In the data rows, 128 means zero.
Some points:
[165, 107, 201, 118, 162, 165, 93, 109, 128, 132, 149, 158, 145, 95, 139, 97, 132, 135, 165, 170, 109, 140, 156, 151, 153, 140, 121, 151, 144, 153, 53, 125, 108, 155, 113, 120, 113]
[78, 106, 108, 93, 87, 119, 119, 145, 135, 95, 124, 125, 113, 132, 116, 108, 173, 136, 124, 122, 180, 105, 146, 136, 88, 124, 167, 99, 77, 119, 106, 133, 142, 160, 161, 157, 160]
[137, 107, 81, 94, 109, 79, 110, 138, 112, 95, 125, 132, 124, 143, 93, 110, 153, 136, 131, 87, 165, 134, 132, 155, 138, 134, 174, 102, 112, 91, 105, 164, 112, 163, 163, 204, 124]
[164, 79, 92, 140, 145, 114, 140, 85, 131, 128, 141, 148, 110, 124, 114, 146, 188, 131, 123, 100, 199, 158, 96, 41, 81, 142, 137, 113, 72, 96, 100, 140, 144, 157, 138, 151, 158]
[110, 115, 171, 163, 132, 133, 119, 84, 83, 150, 100, 165, 160, 112, 156, 146, 73, 148, 166, 123, 90, 102, 132, 119, 121, 66, 132, 111, 139, 194, 129, 158, 120, 142, 105, 144, 120]
[142, 124, 130, 162, 97, 113, 165, 99, 120, 141, 158, 155, 140, 164, 145, 169, 106, 88, 95, 154, 126, 79, 93, 96, 90, 125, 167, 113, 161, 91, 79, 122, 133, 18, 150, 115, 127]
[77, 184, 111, 113, 148, 102, 136, 147, 123, 148, 118, 102, 127, 116, 134, 155, 122, 106, 134, 163, 136, 165, 108, 197, 170, 174, 156, 106, 74, 93, 90, 155, 153, 152, 193, 187, 132]
[122, 151, 153, 170, 138, 184, 141, 197, 132, 100, 138, 154, 120, 123, 141, 136, 137, 99, 130, 81, 130, 104, 148, 140, 152, 146, 109, 179, 168, 108, 115, 109, 111, 136, 122, 112, 120]
[117, 111, 76, 106, 90, 76, 79, 151, 126, 121, 122, 117, 135, 123, 75, 147, 188, 117, 165, 128, 153, 112, 150, 130, 113, 141, 177, 134, 79, 133, 107, 136, 142, 145, 141, 155, 141]
[115, 109, 153, 160, 127, 136, 100, 110, 75, 147, 136, 165, 140, 90, 158, 123, 79, 182, 143, 155, 93, 117, 138, 95, 127, 74, 127, 122, 149, 190, 114, 148, 108, 141, 123, 132, 136]
[114, 107, 148, 116, 111, 151, 128, 95, 84, 170, 113, 133, 126, 69, 144, 150, 89, 119, 136, 118, 107, 117, 142, 81, 109, 91, 109, 41, 138, 162, 164, 132, 89, 126, 110, 112, 119]
[145, 115, 131, 208, 109, 153, 145, 238, 186, 90, 138, 164, 143, 152, 102, 141, 128, 67, 124, 146, 100, 120, 178, 157, 134, 146, 108, 167, 183, 90, 139, 137, 135, 168, 144, 70, 125]
[110, 106, 161, 113, 110, 143, 121, 73, 86, 172, 112, 134, 142, 96, 127, 137, 83, 143, 159, 88, 57, 122, 111, 102, 112, 123, 118, 77, 98, 159, 172, 116, 118, 106, 111, 101, 140]
[140, 165, 142, 148, 129, 178, 118, 191, 158, 152, 164, 129, 109, 106, 157, 126, 132, 130, 126, 95, 115, 168, 165, 142, 140, 122, 102, 194, 128, 131, 95, 123, 100, 106, 127, 111, 97]
[168, 44, 187, 93, 137, 142, 115, 111, 132, 131, 139, 154, 92, 136, 179, 110, 122, 143, 148, 175, 103, 171, 128, 151, 132, 97, 98, 142, 193, 183, 112, 119, 155, 145, 112, 159, 125]
[136, 149, 116, 137, 163, 62, 179, 129, 88, 141, 167, 147, 123, 124, 114, 110, 172, 154, 112, 130, 188, 201, 134, 127, 92, 153, 102, 111, 108, 114, 157, 94, 140, 156, 59, 137, 178]
[157, 136, 130, 159, 135, 172, 144, 202, 199, 94, 139, 154, 128, 144, 127, 152, 130, 133, 113, 92, 89, 116, 162, 129, 191, 133, 100, 164, 192, 100, 124, 111, 111, 180, 151, 80, 143]
[84, 96, 90, 76, 91, 106, 129, 135, 133, 110, 143, 145, 108, 108, 101, 104, 159, 164, 119, 131, 150, 93, 134, 134, 115, 151, 158, 119, 68, 67, 115, 178, 152, 118, 121, 146, 142]
[152, 176, 108, 114, 147, 145, 151, 79, 90, 112, 130, 127, 130, 132, 124, 206, 102, 124, 128, 143, 135, 49, 164, 131, 122, 172, 152, 189, 157, 169, 147, 132, 143, 54, 201, 77, 108]
[141, 125, 135, 149, 176, 113, 184, 228, 144, 135, 128, 61, 167, 141, 90, 128, 106, 135, 169, 128, 145, 124, 125, 137, 98, 92, 129, 93, 84, 70, 146, 99, 132, 70, 98, 111, 134]
[126, 166, 129, 146, 224, 77, 150, 112, 150, 143, 141, 159, 157, 139, 107, 106, 172, 159, 120, 180, 186, 172, 148, 125, 88, 140, 62, 73, 85, 104, 168, 77, 161, 137, 102, 138, 170]
[99, 161, 157, 138, 145, 155, 118, 99, 116, 113, 120, 107, 112, 178, 129, 106, 102, 93, 98, 155, 119, 108, 149, 116, 91, 128, 155, 137, 154, 181, 125, 148, 117, 62, 146, 74, 96]
[116, 102, 94, 108, 123, 146, 113, 71, 97, 159, 113, 149, 160, 100, 151, 115, 103, 106, 144, 123, 87, 142, 116, 98, 130, 110, 88, 91, 111, 160, 182, 131, 130, 98, 128, 103, 85]
[111, 106, 129, 136, 61, 134, 146, 67, 102, 159, 75, 162, 146, 93, 155, 155, 145, 113, 164, 118, 91, 137, 132, 98, 140, 114, 107, 82, 132, 187, 152, 122, 101, 100, 109, 93, 108]
[189, 112, 156, 119, 150, 175, 123, 79, 139, 150, 130, 161, 131, 108, 173, 94, 100, 142, 159, 162, 137, 161, 120, 152, 169, 112, 115, 117, 187, 187, 107, 132, 172, 152, 77, 133, 136]
[90, 141, 119, 123, 150, 145, 141, 113, 129, 106, 131, 143, 98, 197, 121, 166, 92, 158, 118, 124, 125, 102, 141, 102, 125, 165, 154, 180, 154, 171, 126, 139, 119, 11, 175, 88, 94]
[157, 111, 188, 152, 147, 162, 89, 161, 111, 141, 146, 130, 131, 86, 187, 112, 117, 145, 140, 147, 109, 129, 123, 156, 126, 162, 148, 154, 165, 146, 124, 146, 142, 156, 108, 100, 136]
[150, 220, 115, 119, 126, 115, 67, 49, 179, 86, 130, 136, 92, 121, 202, 120, 60, 114, 111, 196, 128, 179, 135, 170, 176, 45, 255, 141, 84, 0, 214, 11, 81, 170, 100, 141, 59]
[83, 179, 104, 97, 121, 85, 90, 165, 134, 147, 116, 95, 100, 112, 154, 170, 127, 138, 147, 134, 150, 146, 98, 203, 182, 164, 118, 86, 106, 71, 76, 146, 146, 157, 187, 159, 139]
[113, 105, 54, 128, 91, 68, 104, 120, 133, 118, 141, 78, 95, 137, 97, 126, 143, 145, 125, 129, 133, 128, 118, 106, 105, 133, 133, 105, 105, 83, 95, 122, 124, 104, 127, 142, 147]
[166, 124, 120, 163, 132, 119, 160, 91, 86, 161, 160, 157, 105, 181, 114, 161, 172, 169, 133, 129, 230, 148, 138, 68, 103, 143, 125, 102, 77, 88, 142, 127, 126, 192, 132, 153, 187]
[117, 124, 120, 111, 57, 125, 101, 82, 113, 136, 113, 127, 140, 107, 146, 123, 131, 117, 139, 134, 58, 125, 76, 82, 95, 124, 69, 106, 125, 179, 178, 134, 102, 115, 95, 92, 79]
[100, 128, 72, 142, 126, 92, 119, 89, 136, 59, 119, 106, 103, 114, 83, 170, 153, 115, 98, 94, 145, 108, 118, 123, 100, 134, 117, 94, 84, 112, 65, 102, 167, 119, 70, 151, 123]
[107, 179, 82, 111, 106, 124, 113, 136, 189, 118, 95, 106, 144, 158, 131, 132, 185, 187, 116, 132, 143, 129, 126, 193, 138, 142, 153, 113, 115, 105, 140, 193, 147, 137, 141, 210, 131]
[155, 132, 116, 149, 96, 165, 178, 243, 196, 93, 175, 163, 183, 157, 96, 153, 129, 89, 102, 109, 107, 108, 157, 148, 162, 135, 134, 163, 191, 114, 129, 111, 130, 173, 136, 111, 125]
[130, 74, 174, 124, 139, 142, 100, 93, 114, 132, 83, 147, 139, 103, 141, 132, 82, 167, 122, 149, 113, 155, 111, 131, 134, 88, 103, 171, 141, 181, 127, 155, 128, 130, 73, 130, 124]
[92, 110, 39, 129, 137, 84, 148, 61, 136, 119, 124, 108, 142, 76, 120, 134, 198, 125, 117, 101, 169, 117, 101, 85, 74, 140, 162, 150, 88, 106, 80, 118, 145, 163, 108, 110, 176]
[93, 158, 110, 102, 117, 60, 118, 127, 109, 92, 99, 117, 142, 126, 130, 119, 158, 156, 84, 122, 152, 120, 124, 202, 188, 138, 146, 137, 93, 76, 126, 156, 159, 150, 162, 175, 134]
[93, 142, 80, 134, 120, 75, 88, 143, 130, 126, 127, 107, 130, 167, 111, 115, 168, 113, 133, 97, 155, 128, 127, 188, 156, 133, 174, 125, 105, 124, 123, 134, 132, 138, 153, 212, 132]
[88, 102, 171, 69, 111, 154, 109, 117, 97, 104, 138, 107, 135, 161, 139, 124, 96, 100, 106, 135, 91, 127, 104, 96, 108, 118, 97, 130, 101, 199, 164, 119, 76, 104, 169, 107, 118]
[142, 166, 157, 134, 155, 150, 91, 171, 134, 160, 134, 153, 132, 106, 158, 95, 120, 90, 121, 103, 97, 98, 151, 120, 130, 120, 105, 155, 140, 106, 106, 127, 114, 121, 130, 113, 143]
[130, 163, 150, 68, 160, 148, 102, 96, 141, 94, 139, 116, 98, 154, 112, 117, 129, 97, 138, 117, 92, 130, 112, 86, 125, 102, 137, 108, 158, 199, 151, 159, 102, 94, 114, 73, 130]
[149, 95, 69, 114, 181, 83, 203, 168, 160, 130, 123, 113, 187, 150, 158, 141, 69, 91, 150, 156, 168, 88, 157, 133, 89, 141, 99, 86, 106, 100, 164, 123, 96, 103, 108, 168, 119]
[178, 173, 169, 132, 126, 152, 107, 166, 148, 141, 133, 146, 90, 114, 155, 112, 93, 111, 131, 63, 135, 137, 170, 146, 119, 129, 91, 166, 144, 125, 97, 113, 106, 149, 138, 106, 116]
Along one direction, these points spread out more than along any other. Take the direction at right angles to it along which they spread out most. Go by this last direction. How far along it is each point below, from 0 to 99? The average is 50, and the first point in the table lies past the average. One standard deviation of the points above along it is 16.
[101, 106, 61, 125, 68, 98, 98, 81, 122, 113, 125, 94, 121, 169, 105, 127, 139, 137, 73, 82, 154, 128, 129, 100, 109, 141, 114, 109, 91, 63, 90, 103, 163, 124, 97, 125, 159] 37
[178, 128, 106, 156, 143, 106, 149, 91, 127, 156, 163, 142, 130, 109, 107, 124, 177, 162, 74, 151, 206, 162, 94, 128, 82, 139, 109, 75, 81, 150, 140, 78, 125, 137, 159, 126, 175] 35
[176, 173, 128, 143, 166, 127, 173, 220, 114, 129, 115, 91, 187, 133, 89, 108, 95, 131, 174, 134, 166, 148, 97, 116, 118, 118, 102, 138, 78, 89, 140, 67, 107, 96, 109, 129, 192] 59
[90, 96, 141, 142, 110, 166, 110, 78, 87, 185, 113, 105, 137, 76, 141, 121, 75, 116, 145, 104, 116, 136, 124, 114, 97, 87, 107, 91, 139, 127, 154, 137, 77, 138, 120, 121, 126] 33
[151, 115, 156, 161, 153, 161, 159, 198, 178, 65, 134, 154, 146, 119, 136, 109, 150, 90, 104, 103, 117, 113, 141, 155, 138, 129, 91, 179, 152, 103, 142, 145, 115, 156, 136, 100, 102] 80
[135, 54, 188, 103, 135, 151, 95, 97, 143, 165, 149, 118, 117, 115, 160, 134, 126, 141, 147, 168, 110, 181, 117, 133, 134, 88, 101, 148, 186, 181, 118, 146, 138, 142, 81, 139, 164] 44
[99, 109, 106, 100, 101, 164, 132, 85, 68, 86, 133, 104, 98, 137, 108, 119, 90, 108, 147, 142, 71, 118, 95, 114, 118, 115, 54, 132, 130, 165, 163, 111, 73, 116, 133, 105, 126] 37
[146, 122, 108, 155, 127, 152, 155, 251, 218, 111, 155, 149, 138, 150, 111, 139, 125, 102, 125, 111, 119, 85, 127, 154, 157, 121, 141, 177, 176, 101, 155, 126, 147, 188, 132, 76, 127] 89
[131, 171, 214, 155, 55, 41, 163, 131, 184, 121, 101, 0, 87, 100, 93, 53, 176, 135, 142, 106, 139, 105, 108, 101, 255, 255, 149, 169, 144, 120, 176, 161, 178, 124, 190, 233, 65] 62
[203, 72, 144, 123, 188, 171, 157, 164, 86, 248, 51, 149, 113, 123, 107, 93, 217, 237, 79, 164, 26, 117, 78, 179, 143, 153, 110, 151, 199, 103, 91, 57, 174, 176, 107, 203, 41] 58
[122, 174, 164, 100, 149, 159, 138, 111, 92, 105, 135, 116, 103, 170, 97, 94, 77, 84, 86, 140, 101, 136, 134, 75, 139, 97, 163, 141, 157, 167, 143, 203, 140, 75, 119, 93, 129] 49
[87, 163, 157, 122, 129, 154, 142, 98, 103, 133, 109, 120, 117, 191, 107, 145, 100, 96, 146, 127, 151, 120, 129, 121, 124, 106, 161, 158, 160, 189, 126, 157, 159, 61, 153, 55, 113] 49
